Each run below is a few steps of one of 4 hidden systems, one row a step.
In the rows, zero is written as 128.
q_842, seq 1, 6 rows:
[[102 148 173 100 101 138 197 158 148 138 166  90 108 113 157 121 127 164
   81 117 144 130 169 116 134 145 125  77  33 119 156 116]
 [105 159 168 124 115  99 185 191 151 146 158  91 107 110 142 119 131 158
   88 115 127 121 181 124 121 122 119  63  61 114 144  87]
 [117 168 157 148 135  75 161 208 150 149 153  97 108 113 121 120 132 143
  103 116 111 121 175 124 113 103 108  64 110 109 127  59]
 [126 156 142 163 149  63 130 211 140 154 151 110 119 121 107 129 137 132
  118 115  93 120 160 129 109  82 107  76 157 108 118  52]
 [135 138 125 166 156  58 103 199 134 152 134 126 134 131  93 140 138 133
  134 111  83 122 139 127 111  74 107 100 208 111 115  62]
 [147 124 104 173 160  65  76 168 125 143 119 141 147 142  92 143 137 120
  153 116  86 122 128 132 110  72 113 125 229 117 100  78]]
q_414, seq 2, 6 rows:
[[165 144  81 154 192 116 101 108 135 129 107 175 166 130 120 144 112 163
  137 143 137 129  99 120 143 114 155 163 192 104 131 136]
 [160 142  84 163 190 103  97 122 145 135 120 166 172 128 123 149 105 169
  124 137 122 127 115 111 138 105 144 147 192  90 125 113]
 [152 140  97 168 181  94 108 138 154 132 130 154 176 125 127 154 107 180
  107 132 116 127 131 106 137 100 134 129 185  85 120 104]
 [142 132 112 173 165  83 120 155 162 137 137 143 171 131 134 154 107 184
  103 123 111 129 139 100 141  92 131 107 172  78 120  87]
 [138 129 127 180 150  77 133 167 172 136 148 128 164 126 139 144 106 175
   94 122 109 129 151  94 134  96 124  93 148  78 115  82]
 [132 130 140 177 129  85 154 178 178 137 158 102 147 121 142 138 105 162
   91 124 112 131 157  95 132 103 121  76 117  84 115  79]]
q_382, seq 3 (6 x 32):
[[119  68 143 201 109 126 103 106 147  89 123 109 144 142 150 124 104  87
  117 135 151 133 117 112 129 149 101 119  99 106  73 139]
 [126  70 146 203 121 128 118 122 154  91 132 111 144 134 155 131 103 104
  100 137 154 134 107 111 133 144 109 117  89  97  89 143]
 [126  85 156 193 131 135 133 127 160  93 145 111 146 127 156 138  98 124
   88 139 158 132 109 109 145 143 124 114  77  91 106 140]
 [126 103 153 173 143 139 147 136 158 101 156 109 147 121 158 137 100 147
   80 138 158 129 114 109 146 141 130 112  67  87 126 137]
 [123 121 150 149 138 137 162 139 157 116 156 116 145 119 157 140  95 169
   74 133 152 128 130 108 152 137 137 109  66  86 141 134]
 [119 139 144 111 130 142 168 134 152 131 160 119 139 111 164 137 102 183
   75 129 142 128 143 108 149 141 144 110  64  94 156 127]]
q_591, seq 4:
[[123 109 113 161 208 116  46 127 120 104 101 189 160 116 139 135  93 141
   91 145 163 115 110 138 119 143 125 159 149  94 101 146]
 [136 102 112 165 184 133  78 105 132 100 100 176 166 124 145 138  90 148
   96 142 169 120 106 122 140 146 135 160 139  90 105 160]
 [139  94 114 162 155 160 118  78 135  99 105 158 168 135 154 141 101 157
  107 137 170 135  95 110 158 153 142 162 119  98 117 175]
 [142  89 119 143 132 179 152  65 146  94 119 134 158 135 160 143 106 154
  113 138 174 144  93 105 166 152 150 151  89 109 129 184]
 [147 103 122 129 107 184 185  54 148  94 126 120 136 128 159 135 111 149
  124 136 164 146 102 108 171 155 154 135  66 115 148 187]
 [147 116 135 113  87 179 215  69 148 108 139  92 115 124 153 124 121 139
  140 126 154 151 116 107 165 159 150 119  51 133 155 170]]

Which system made each run below?
seq 5:
[[115 152 155 143 204 103 120 205 139 129 145 144 138 105 126 139 102 172
   65 129 152 106 139 142 134 117 138 107 108  79 151  95]
 [110 177 146  97 202 107 120 193 130 145 136 156 139  98 136 133 100 181
   63 124 147 103 152 143 130 125 140 111 113  87 156 103]
 [110 192 133  59 187 112 121 164 121 157 129 162 127  96 140 125 107 187
   69 119 142 106 171 139 121 142 135 109 114 104 166 106]
 [104 192 124  40 175 118 129 139 116 164 124 162 125  99 140 118 109 186
   82 117 133 107 188 131 111 157 131 114 119 125 169 109]
 [118 186 109  29 153 123 130 112 119 164 113 156 127 104 141 116 120 177
  105 113 123 113 204 120  99 165 126 113 130 143 164 112]]

q_382
seq 6, 5 rows:
[[152 172  92 128 190  90 100 145 134 156 121 169 150 119 112 141 122 178
  120 131 104 120 143 110 118 102 135 136 214 112 135  87]
 [148 156 101 145 173  78 109 166 144 155 131 150 152 127 116 140 124 178
  119 121  94 124 158 108 119  91 126 108 208 102 127  75]
 [141 146 119 163 151  72 128 176 160 156 142 129 154 127 120 145 124 173
  116 115  93 125 161  97 120  87 115  92 187 103 115  66]
 [137 138 132 183 127  68 144 183 167 150 152 103 144 125 126 136 123 155
  116 119  92 128 166  91 121  89 107  76 154  97 108  62]
 [133 128 148 185 107  71 162 180 170 137 159  85 130 126 129 129 127 139
  114 114 103 130 162  91 119 100 100  62 122 104 107  68]]

q_414
seq 7:
[[162 130  81 145 153 120 119  80 157 139 113 161 177 133 145 144 101 177
  122 130 126 137 131  89 145 124 140 142 170  95 121 132]
 [160 125  86 122 130 141 144  68 160 137 113 152 169 131 154 141  98 181
  122 132 128 139 129  82 152 141 152 145 152 100 131 146]
 [152 131  97  97 111 157 170  58 155 130 123 139 161 129 163 140 107 185
  120 127 129 144 130  85 164 147 155 135 120 114 150 163]
 [145 133 113  73  97 169 192  59 151 135 135 126 143 122 165 135 109 182
  116 124 134 146 143  95 164 156 155 131  89 120 164 163]
 [134 149 121  59  87 177 209  64 148 141 148 107 123 121 161 124 116 174
  121 117 135 146 147  98 153 158 154 118  67 140 178 158]]

q_591
seq 8 (5 x 32):
[[119 171 139 140 194  73 116 226 118 146 137 134 120 114  84 138 138 142
  119 115 125 107 135 164 120  80 127 101 160 104 147  67]
 [128 162 123 149 197  73  85 208 110 148 123 152 133 123  85 141 138 142
  132 122 110 109 124 160 117  75 127 126 207 113 137  70]
 [133 152  96 157 196  82  62 172 109 144 115 167 146 125  83 141 135 131
  141 131 107 109 119 146 109  83 124 154 225 123 117  90]
 [148 142  81 152 193  95  50 131 103 141 103 178 152 131  95 130 126 122
  153 135 114 112 107 139 111 102 124 167 225 131 107 117]
 [152 126  76 145 185 120  56  87 108 128  92 182 153 134 109 130 120 119
  159 140 130 119 108 130 116 123 126 177 214 139 108 142]]

q_842
seq 9:
[[106 171 126  48 113 127 156 104 138 157 138 126 119 105 168 106 107 165
   87 117 123 122 205 100 108 175 119  94  83 140 152 116]
 [109 173 134  57 103 113 159 119 135 161 142 115 109 100 160 105 117 153
   91 109 113 123 214  98  92 165 105  80  86 140 137 101]
 [104 166 141  82 104  99 155 131 137 159 139 106 100 104 150 103 125 142
  104 111 106 122 222  97  82 154  92  70  98 150 122  92]
 [108 156 139 110 105  92 145 145 137 154 142  98 100 113 135 105 133 129
  117 104  97 122 214  94  76 141  78  69 122 156 110  80]
 [113 137 131 130 104  85 127 147 130 150 138 102 103 121 126 108 134 108
  132 109  87 122 195 104  76 126  75  78 146 154  99  77]]

q_842
seq 10:
[[164  81 127 187 112 149 172  85 179  95 140 110 156 139 154 147 109 147
  123 133 132 150  95  90 171 128 147 131 109  94 118 151]
 [167  99 128 156  90 153 203  81 169 102 148  96 143 131 154 146 112 150
  125 132 122 152 108  94 174 129 151 108  84 102 136 154]
 [161 117 136 131  83 156 228  88 172 114 156  81 130 127 154 138 120 152
  132 121 118 153 122  99 171 135 146  99  74 113 158 144]
 [153 137 137 111  75 153 241  98 161 127 160  75 110 128 144 135 130 150
  144 111 118 146 134  99 162 128 148  89  69 131 168 134]
 [143 158 142 100  77 148 249 121 149 151 159  68  99 128 133 120 141 150
  149 104 114 144 148 104 152 126 144  89  79 145 174 114]]

q_591
seq 11:
[[127 151 152 159 179  96 146 215 123 124 150 118 120 115  92 143 132 138
  122 123 138 120 101 169 153  75 145 104 126  97 161  90]
 [132 155 133 161 200  83 123 215 118 135 134 144 131 122  84 148 130 142
  129 123 133 113 100 176 148  69 146 117 165  90 155  82]
 [140 159 116 159 213  84  97 196 116 138 122 158 143 127  79 147 129 142
  139 130 128 114  97 168 142  71 143 135 192  94 146  87]
 [148 159  93 150 208  96  80 162 108 137 111 173 147 123  83 143 126 135
  143 137 129 112 100 161 133  87 147 158 202 105 141 102]
 [152 155  84 142 209 112  72 129 106 136 104 182 145 125  96 137 122 133
  148 145 138 112 101 147 130 103 146 172 207 119 134 126]]

q_842
seq 12, 5 rows:
[[127 196 100  89 224 120 108 147  94 151 114 186 130 103 104 129 124 162
  125 136 154 108 132 158 122 125 148 154 158 127 166 125]
 [137 195 101 101 217 103 106 163 108 157 116 175 133 108  95 136 125 167
  124 134 133 111 134 149 122 106 146 142 180 117 166 102]
 [142 187 112 116 210  86 110 182 118 158 126 163 134 111  92 135 128 169
  121 125 116 112 133 143 125  92 144 125 194 109 156  83]
 [146 177 118 133 193  75 123 197 135 158 128 148 143 116  95 141 132 166
  127 115 104 115 141 137 125  79 141 106 193 102 146  69]
 [141 164 120 158 162  66 146 202 149 154 144 122 138 124  95 139 132 163
  126 113 100 123 147 126 134  75 131  90 182  97 136  62]]

q_414
seq 13 (5 x 32):
[[150  72 130 197  64 129 163  93 156  99 136  77 126 150 132 135 137  86
  169 121 111 152 111 111 141 116 104 106 113 131  97 131]
 [147  67 139 216  80 118 155 120 151  96 147  77 130 152 123 135 127  88
  153 120 116 151  93 113 151  96 114 107 112 111 101 123]
 [142  79 150 224 102 108 147 153 153  95 154  83 133 143 118 146 121  95
  141 122 124 140  79 120 160  89 119 104 116  90 102 115]
 [139  95 152 219 134 109 142 175 153 103 164  96 131 136 117 148 117 113
  125 126 133 134  84 131 164  80 127 106 111  81 117 107]
 [129 115 157 198 158 108 142 198 141 109 157 109 134 128 119 148 113 132
  100 134 142 129  86 144 160  89 135 107 105  75 134 103]]

q_382
